A single turn carries every row of the set below to another of its rows. Some are shown first; where does it send the rows asked next?
Q_247: [14,-43,175,183,-152,14,79,249,209,-58,-96,476,-148,-50]
Q_338: [24,262,-286,92,21,-442,188,-3,9,-103,-136,-110,-220,38]
Q_285: [-108,-362,-45,12,-192,69,59,-96,163,7,-249,91,11,-263]
Q_220: [138,337,-51,-53,-40,-127,325,103,16,60,-16,-166,-256,105]
Q_316: [-192,-287,-71,-27,-299,-59,25,-134,94,76,-142,233,-32,-351]
Q_718: [86,289,-78,-146,-66,-149,338,-73,0,37,-47,-279,-176,-8]
Q_169: [-45,-22,-126,158,-319,208,-182,88,17,30,-214,169,-112,-149]
Q_945: [28,210,-197,75,85,-311,361,17,53,-145,30,-164,-75,168]
Q_32: [49,307,-129,121,-11,-332,300,30,71,29,30,78,-139,365]
Q_455: [25,62,-76,45,-325,100,-184,-21,-3,-2,-98,429,12,-209]
Q_738: [25,202,-248,114,79,-476,260,45,50,-115,-123,-73,-246,78]
Q_49: [-22,203,-210,117,109,-297,337,-183,102,-123,18,-112,-208,175]
Q_746: [-35,86,-119,-31,23,-419,433,-217,138,-10,-27,-62,-16,196]
Q_820: [86,-175,86,57,-150,-52,80,271,235,54,31,508,-99,-8]
Q_632: [-55,154,20,67,-355,113,-166,-76,24,-94,-160,265,-30,-249]
Q_260: [25,-283,5,-84,-139,-11,127,-194,145,-1,-4,350,37,-345]
Q_711: [-1,245,-213,48,59,-294,304,-67,27,-155,9,-214,-54,124]
Q_725: [-18,290,-236,125,69,-269,281,-197,50,-119,11,-124,-203,163]
Q_435: [-3,176,-258,56,64,-471,257,-33,46,-126,-145,-120,-206,19]
Q_774: [31,298,-211,90,40,-280,284,2,7,-143,30,-173,-80,173]
Q_466: [45,-248,-22,98,-183,50,-11,147,153,55,54,501,-88,-83]
Q_886: [-23,-302,7,-158,-216,-106,102,-184,203,-5,-67,248,102,-312]
Q_503: [73,68,-82,24,-299,130,-162,-100,-26,19,4,384,-45,-286]
Q_942: [11,176,-66,-36,27,-412,302,-122,-42,137,143,-128,-3,125]
Q_77: [-44,-360,-77,-34,-194,30,17,-106,144,26,-9,346,48,-262]
Q_142: [112,160,-9,-114,27,-219,464,49,99,41,-22,-192,-205,54]
Q_660: [55,122,-85,-5,-408,79,-238,-6,2,2,-26,309,-16,-166]
Q_595: [-18,374,-223,14,-131,-275,165,-252,-22,-19,-40,-107,-31,175]
Q_925: [23,299,-98,-4,-30,-364,203,-83,-98,153,150,-119,-40,138]
Q_143: [-13,-291,24,176,-124,86,89,280,203,59,-169,306,-152,-26]
Q_581: [-119,-1,-87,124,-375,61,-173,101,-11,106,-95,342,-157,-194]
Q_709: [-101,-288,29,130,-192,-75,103,220,178,132,-62,449,-180,-130]
Q_505: [5,269,-203,135,92,-277,311,-130,83,-99,27,-83,-235,207]
Q_597: [-33,-284,5,-73,-183,-35,71,-159,141,-11,-138,357,108,-310]
Q_218: [-108,-261,135,-37,-157,-69,169,-142,233,-100,-168,261,37,-311]
Q_845: [119,-139,61,87,-125,29,78,174,147,47,70,558,-131,-106]
Q_106: [4,-93,-143,43,-319,134,-196,-34,20,33,7,369,-25,-205]
Q_297: [55,-167,57,87,-152,-4,74,193,172,46,-59,584,-64,-77]
Q_298: [37,246,-61,18,26,-390,283,6,-48,166,163,-54,-58,190]

Q_338 -> Q_435
Q_32 -> Q_595
Now these:
Q_455 -> Q_597
Q_886 -> Q_820
Q_466 -> Q_106
Q_709 -> Q_581
Q_942 -> Q_298
Q_711 -> Q_945
Q_260 -> Q_845
Q_285 -> Q_143
Q_725 -> Q_49
Q_718 -> Q_142
Q_247 -> Q_632

